The same turns and mirrors carry the whole set onto itself and the rows of a family onto each other. Which other rows belong to the same family as each row named below? List them in the order they appear above.
These 15 rows form 3 families of 5 rows each.
Dopat: [-14.7  11.6   4.7 -14.0   5.5   8.4 -18.9 -32.7  -4.5  10.8  21.0  -0.3
  -3.9   9.7   5.2  -1.0   8.4   4.7 -33.3  -3.5  33.4  -7.4  -6.0 -18.3
   4.7   0.7 -31.2]
ruze: [-16.8   1.1 -20.4   3.6   4.6   4.8 -29.7 -10.9  13.5 -22.1   4.8   1.4
  -8.1   5.4   7.9   0.1  33.3   7.1 -30.5   6.5  18.9 -28.7  35.9  17.5
  -9.5  10.2  -6.0]
gaf: [ 14.6  13.6  -9.0  14.2  -8.8   2.3 -31.5 -28.1  18.0   1.4   8.1  -0.7
  24.1 -21.9   5.4  10.4   8.9   0.7 -31.1   1.2  20.2  -3.1  -5.6  -3.4
   9.8  12.5  14.3]
Voro: [  6.5   3.1   5.5  23.4  -3.6 -12.8 -18.2 -36.7  17.5   7.1  19.2  -6.3
  12.6 -24.9  13.4 -11.0  -3.4   1.6 -14.4   5.9  16.7 -13.2   1.6   8.6
   6.4   7.4  15.3]
fon: [-28.0  16.4  26.1   1.9   4.9  -1.1  -7.2 -20.6   8.6  12.9 -19.0  -1.1
  14.1   0.0   3.1  29.7  28.0  -7.3 -18.4 -16.6  16.7 -25.3  24.3  19.9
  12.0  24.2   1.7]
Denak: [-13.9  -3.0  11.0   4.8   3.5   5.3 -13.9 -31.3   5.4   7.9 -26.6  -7.6
   9.2   3.4   0.1  29.3  26.7 -14.2  -6.9  -0.4  12.8 -16.1  11.6  29.7
  27.0   9.3  -5.1]
Nakiz: [-21.7 -15.5   4.0   0.9  -7.1 -10.6 -19.6  -4.7  11.1 -11.6  19.5  -9.4
  -7.6  -4.2   3.2  -2.6  45.1  -0.3 -21.1   3.1  16.9 -23.7  44.2   2.2
  -8.3  13.9  -8.6]
Zat: [-19.5  -2.9  14.2  -5.9  14.3  -2.6  -7.6 -19.4  -4.5  24.2  -0.6 -22.6
   1.4   5.6   2.9  -2.8   3.4 -14.3 -26.4 -11.4  27.4   2.5  -8.2 -11.1
  -2.1 -18.4 -23.7]
Vofon: [-21.1   4.9   9.2 -14.7   3.6 -18.5   5.7 -29.3  -5.3  23.6   3.9   1.7
  -9.5   6.7   3.6  -6.6   6.2   4.1 -18.4 -13.0  19.2   0.3   5.1 -17.6
   7.7  -1.8 -23.1]
gok: [-29.2  24.2   9.1  12.9  -2.6  20.0  -5.6 -30.1 -10.1  -3.3 -21.5   0.1
   8.6   9.6  -1.7  28.4  33.1  -6.4 -25.0  -8.1  20.8 -16.3   3.2  14.4
  13.1  11.0  -5.1]
Ragaf: [ -8.5  12.4  10.1  10.6  -7.6   8.1   2.4  12.6 -10.1  -9.4  13.7 -18.0
   3.7 -25.9  -2.6  -4.6  25.1 -10.4 -17.9 -22.8  -6.5   3.6   7.2   0.5
  -5.3   1.7  12.8]
tefib: [ -4.3  15.3  -3.4  -9.1 -12.2  15.3 -13.8   1.2  -9.6 -13.4  -5.1  -6.5
  -4.0 -22.9  -4.8 -11.7  25.2 -11.9 -44.0 -20.3  -5.1  -4.8   3.0  -9.0
  -9.2  -7.0   5.8]
Bado: [-22.1 -27.0 -12.5 -10.5   5.0  14.6 -20.1  -0.4  12.3   0.0   8.4  -5.6
  -8.2   8.0   1.5  -0.7  30.0   4.1 -11.6  -6.5  15.9 -24.7  41.1  -2.5
  -6.5   4.2  -8.0]
sif: [  9.0  -6.8  -9.9  11.8  -1.4 -13.9 -18.2 -14.4  17.8  -4.1  13.8 -17.6
  36.1 -12.0  10.3  -7.7   2.9   0.0 -13.5  11.9  20.6 -20.5   1.1  -7.2
  14.5   0.2   4.1]
pidu: [-20.7  -3.1   3.7   2.9  -7.9  11.5 -22.1   1.9 -18.5  -6.9  -5.3 -12.9
  22.6 -30.7  -1.7   0.2  26.3 -15.7 -16.2 -22.7 -14.3 -10.9   7.5  -7.2
  -1.4  -0.8  13.7]

Same family as sif: Denak, Zat, Bado, pidu
Same family as gaf: Dopat, ruze, gok, tefib

